Each named move below is a turn or a mirror, shown by a few rows before and after it. Which moves, in which order, take the first row of each later pair to the second? The first pair is answered.
move J:
[-29   8 -48 -20   6 -18  -2 -33  41  16 -28  -8 -17  -7 -22  -3   6 -18
  -2  20   4] |-> [-38  17 -38 -35  10 -22  -6 -32  40  19   1  -3  -6 -10 -20 -10  13 -14
   8  11  -1]
[-24  14   6 -10   5 -16  -4   6  21  17  31  39   8   0  -8 -34  14  33
  24   2   9] |-> [ -2 -15 -19  31   3 -13  15   9  20   5 -43  26 -21  -7 -13  -9  -7  21
   0  27  19]
[ -3   1  -3 -10  12  15  10   0  16  21  20 -14  32  39  13   1  19 -21
   6  -1  17] |-> [  8 -12 -13  13  10  17  23   0  15  17 -16 -18  16  34  12  15  10 -29
  -5  11  22]
move T:
[ 27  14  32  -1  -8  -6 -21  28 -43  20  20  34   9  -6   6  17  20  31
  -4 -26   4] |-> [ 26  17  32   2 -10   3 -21  31 -45   8  24  28   8 -16   8  22  12  31
  -8 -28   4]
[ -5  43   1  29 -30  28 -21  25  34 -19  35  18  54  -2  -1   0  -7   2
   1 -12  66] |-> [-14  30  -6  16 -31   7 -34  22  39  19  25  38  55  20  -3  -5  15   5
   0  -4  64]
[-27 -21 -23 -18  17 -13 -10 -48  21  -6 -22   9 -27 -11 -11 -19  -4   9
 -31  15 -11] |-> [-22 -16 -18 -11  17  -6  -6 -45  13 -24 -19  -1 -30 -24 -10 -16 -17   9
 -31  13 -16]
[ -9   5   4 -13   1 -10 -18  -6   8  52  43  17  29  32   7 -22  22  23
  14 -20  -2] |-> [ -4  -6  11 -12   0 -25 -28 -13 -15  48  20  33   6  21   5 -22  14  35
  10 -23 -22]
move V:
[-3  3  3 11 -4 -3 -1  5 -8  3  0  5  7 14  6  9  8  4 14 -2 -8] |-> [-1  3  3  9 -1 -2 -1  4 -9  3  0  7  5 11  6 10  5  7 13 -2 -5]
[-24  -4 -24   5  -9  -7 -10  -9  24  23 -38  -5  -7  11 -15  -3  -4  -6
 -22  16  17] |-> [-12  -1  -3   9 -13 -14 -12 -10 -13  -9 -44   5 -27 -22 -24  -4 -26  17
 -25  -1  -3]
[ -7   2  -3 -20 -15 -19  17  10  30  37  10  13   1  -9   7 -24  11  11
  -8  -2  21] |-> [  0   5  14 -15 -18 -24  12   7  -1  12   8  24 -13 -36   6 -22  -8  31
 -11  -9  -1]
[ -3  17   3   6 -10  -8   2   6  -5 -25  16  -3   2 -22 -16  -1 -10   8
  -3 -10  -3] |-> [-19  11  -9   0  -6  -2   5   6  21  -2  17  -8  16   0 -13  -3   8  -9
   3   3  16]
move L:
[-31  29  17  -4 -12   2   3 -24  14 -23  10  40 -15 -57 -53 -38 -10  46
 -17   2  23] |-> [-52  22  20 -42  12   0  16 -44  17  -1  46  33  -4 -26 -33 -51   7  25
   3  -4   7]
[  5  -2 -22  -4  -4  10   0  -2  -4  16  13   3   9 -11  -6 -11  -7   7
  11  12  -7] |-> [ 10   3 -23   1  -7  11   1  -1  -8  10  10   9   5 -17  -6  -9 -10   7
   8  12  -4]
[-20 -46 -28   6  29   5  27   1   2  18  -8 -27   3  57  23  32  -7 -41
  17  10   9] |-> [  3 -37 -25  47   2   8  16  24  -6 -14 -48 -15  -8  24  -1  44 -33 -18
  -7  14  26]

Between the rows of a pair lie 2 to 3 moves.
[ -6   9 -31  28  16  10  21 -19   9 -29 -30 -41  -6 -19  -4  14 -20  -5
  -3  16 -10] |-> [-16  39  -3   3  16   7   6 -19  -5 -33  33 -31  10 -26  -4  -2 -11  14
  18  -9 -22] | T then J then V
[ 22 -23  31   1 -17  -8  -4  13 -63  29 -42  24  -1  13  20  10   1  31
  -5  -2 -16] |-> [  6 -14   2   6  -8  14  20  17  -2  53 -25  -8  31  48  27  19  28 -16
  -4  15  29] | T then V
[ -4 -12 -23   7 -11 -29 -12  15  32  29 -37  21 -15   7  -6   6   4  16
 -15  34  21] |-> [ 12  16   2  31  -7  -1   3  23  10 -42  -6  -2 -11 -38  -4  13 -38  18
 -15  13  22] | V then T then T
[ 26   3   7  13   6  28   9  24 -10  11   2 -27   3  23  49   0   3 -35
  23  16   3] |-> [ 28 -15  11   4   4   7  -3  17 -26  32 -24  -3 -11  29  50  -3  10 -20
  22  20 -19] | T then T then T
[ 16 -16   1  13  -1  26  24  27  10  20 -17 -14  23  48  37  23   4 -35
  12   4  19] |-> [  2 -18  10 -12  -3   7   6  23  -2  44  -5  13  27  61  38  10  23 -21
  17  -5   3] | J then T
[  2  19  32 -15  14 -17   1 -23 -26 -25   2   8   0  27  10  -3 -32  10
  16 -12 -16] |-> [ 10  22  21   7  13   5  19 -18  -1 -43  -4 -18   5  27  11  14 -41  -9
   9   1  11] | T then J then T
[  5   1  40  33  10  -6   1 -30 -15 -10 -19   0 -11 -32 -11 -10 -26  16
  -4  -1 -10] |-> [  0  21  49  32  14   7   4 -24   2 -17  12 -10   9 -35  -7  -9 -24   8
   2  -8   3] | T then J
[-18  10  11 -42  14 -14 -13 -21  -2  19  36   7   7   3   2 -26  22   7
  12 -11 -14] |-> [ -9   6  15 -38  15 -20 -10 -23 -25  -2  24  12  -8 -17  -1 -20  10  16
  10 -14 -32] | T then T
[  4  22  22  -6   1  16   5  10  -5 -20  54 -15  12 -17   9  -3  -6  12
   9 -20  -2] |-> [ 17 -17 -16  27  -7   8  19  10  15  10 -42 -15 -11   6   5  16  -5  -3
 -19  21  16] | T then T then J
[ 10   1   9  10  -6  -2   3  17 -17  22  10  13  -3   6  14 -19  40  14
 -16  31  23] |-> [ 18  11  17  20  -9   8   8  21 -30  -8  20   6  -9 -16  14 -13  22  19
 -14  19  16] | V then T then T
[-20 -32 -55   7  10 -30  14 -44  29  21 -97  -2 -46  -2 -30   7   2 -21
 -24  44   3] |-> [-18 -37 -36  -9   9 -50  -5 -52  -7  18 -92  23 -62 -14 -32  -6   0   5
 -18  27 -32] | J then T then J
[  7 -14   0 -27   5 -35   0  -5  -1  36  16  -2   9  39  36  -9  13 -13
  25   3   3] |-> [ 38   7   4  32 -27 -18  -9  24  -7 -15 -18   2  -3 -12  10  11 -27  17
  -5   9  29] | L then T
[  6 -16 -14   4  36  10  14 -15  40  -7  11 -48  16  -4   8   9  21 -37
 -11  -2  20] |-> [ 10 -14 -20  20  16   2   0   0  47   6 -20 -30  16  -5  -8  11  25 -23
 -27   5  40] | L then T
[  2  22  22  15 -11   6 -16  16 -21 -23   5   2  14 -12 -12  15 -13  18
  -2  -3   4] |-> [-17   7  17 -18  15   2  -7  -7 -14   5  34  -8  23  19   8   6   8  -5
  17  -3 -12] | J then L
[ 17 -20   2  -3  13   6  18 -12 -30 -12 -16  -4 -14 -15  15   3 -22   2
  17   7 -27] |-> [ 20 -17   2   2  16  14  24 -10 -25 -20 -12 -13 -13 -19  16   9 -25  -3
  16   9 -21] | J then T then J
[-14 -32 -28  21 -11   4  -7 -39  17 -15 -48 -29 -19 -11 -28 -16 -22   5
  11   9   2] |-> [-37   1 -10 -10  -8  14 -17 -38  31 -10  34 -31  15  -6 -20 -34  -4   3
  37 -17   3] | T then T then J
[ 15 -17  33  41  -2  31   6  21 -55 -26 -15  -1   3 -11  27  17 -65   5
  -8  -9  -7] |-> [ -5 -45  -3  14   0   5  -2  15 -13  62 -52  14  12  53  30  14 -14 -15
  -9  21  10] | V then T then T
[ -8  62 -17  16 -11  27  -6   8  39 -35  26 -46  19 -51 -10 -14 -33 -13
   0 -21  37] |-> [ -9  43  17 -17  -8 -11 -31 -15 -32 -29  30  -4 -13 -63  -6 -35 -34  21
  14 -47 -33] | L then T then V
[-11  23   4 -20 -19   3 -24   1   6 -12  80  18  27 -40 -21   3  17  -3
 -15 -12 -25] |-> [  8  -2 -38  30 -19  23   7  12  44 -12   5 -16  18 -29 -27  36   6 -35
 -42  27  17] | J then T then T
[-25  -6  19 -36  -3  -2 -12  44   2  55  55  11  14  35  33  13  18  -4
  27 -13  16] |-> [  0 -51  -6   4  -6 -17   0  41 -23  50 -51  14 -37  24  22  32  -4   0
  -5  14   3] | T then J
[-20   4 -13 -34  20  -8   7 -28  31  10  31 -14   7  10  -8  -5  19 -18
  12   1   7] |-> [ -6 -24 -29 -14  16 -20   7 -27  20  17 -31  -4 -24   9 -14   5   8 -16
  -3  16  -2] | T then J
[ -9 -31 -28 -10  29 -10  21 -24  15  29 -19 -15  -4  39  12   2  13 -42
  11  16  -5] |-> [  3   4  14  -6  24   5  20 -22 -33 -41  37 -15  -7 -21  15  -2 -24 -13
  24 -23 -34] | V then T then J
[ -3  -1  -7  -8  -5   2  -1   8  20  16  -7  13  18  10  -3 -11  16   7
  -8 -10  13] |-> [-3  5 -4 -2 -3  9 -1 11 24  9  5  6 21  8 -3 -8 14  0 -9 -7 17] | V then T then V
[ 13  14  10 -17  17   4  -1  -8 -28 -10  33   4  -6 -25  10 -11 -17   1
  27 -28 -37] |-> [  0  10 -10 -31  19   0  -2  -8  12  38  36   4  13  18  10 -11  18 -19
  35 -10 -10] | T then V then T
[ 13  25  24  -9 -33  -5 -17  14  -8  16   2  40  19  -3  30 -13  17  28
  -8 -25  -3] |-> [ 33  20   9  31 -32  17  10  24   2 -17 -26   8   9 -21  29  13  -8   7
 -24 -11  14] | J then T then T
[-28  14  -4 -26 -10  -5 -34   3  26  50  53  18  29  17   3 -41  33  -9
 -18  -9 -25] |-> [-11  -6  12 -17 -15 -26 -42  -6 -28  25   9  38 -15 -14  -5 -38   3  18
 -27 -15 -69] | T then T
[ 14 -22  14   8  17   8  26  -1 -25 -33 -27 -11 -32 -21  -5  13 -25  -5
  -9  -5 -17] |-> [ -4 -41  -9  -5  15  -5  25  -2   8  17 -44  -6 -24  17  -2  12   7 -25
 -11  16   0] | V then T then T
[-20  13 -17  -5 -15 -12 -10   3  25  24   3  11  17  -1 -13   0  22   4
   5   6  27] |-> [-12  -3 -24   5 -18 -19  -8   2  10  21 -33  14  -2  -6 -16  10  14   8
  -4  16  18] | J then T
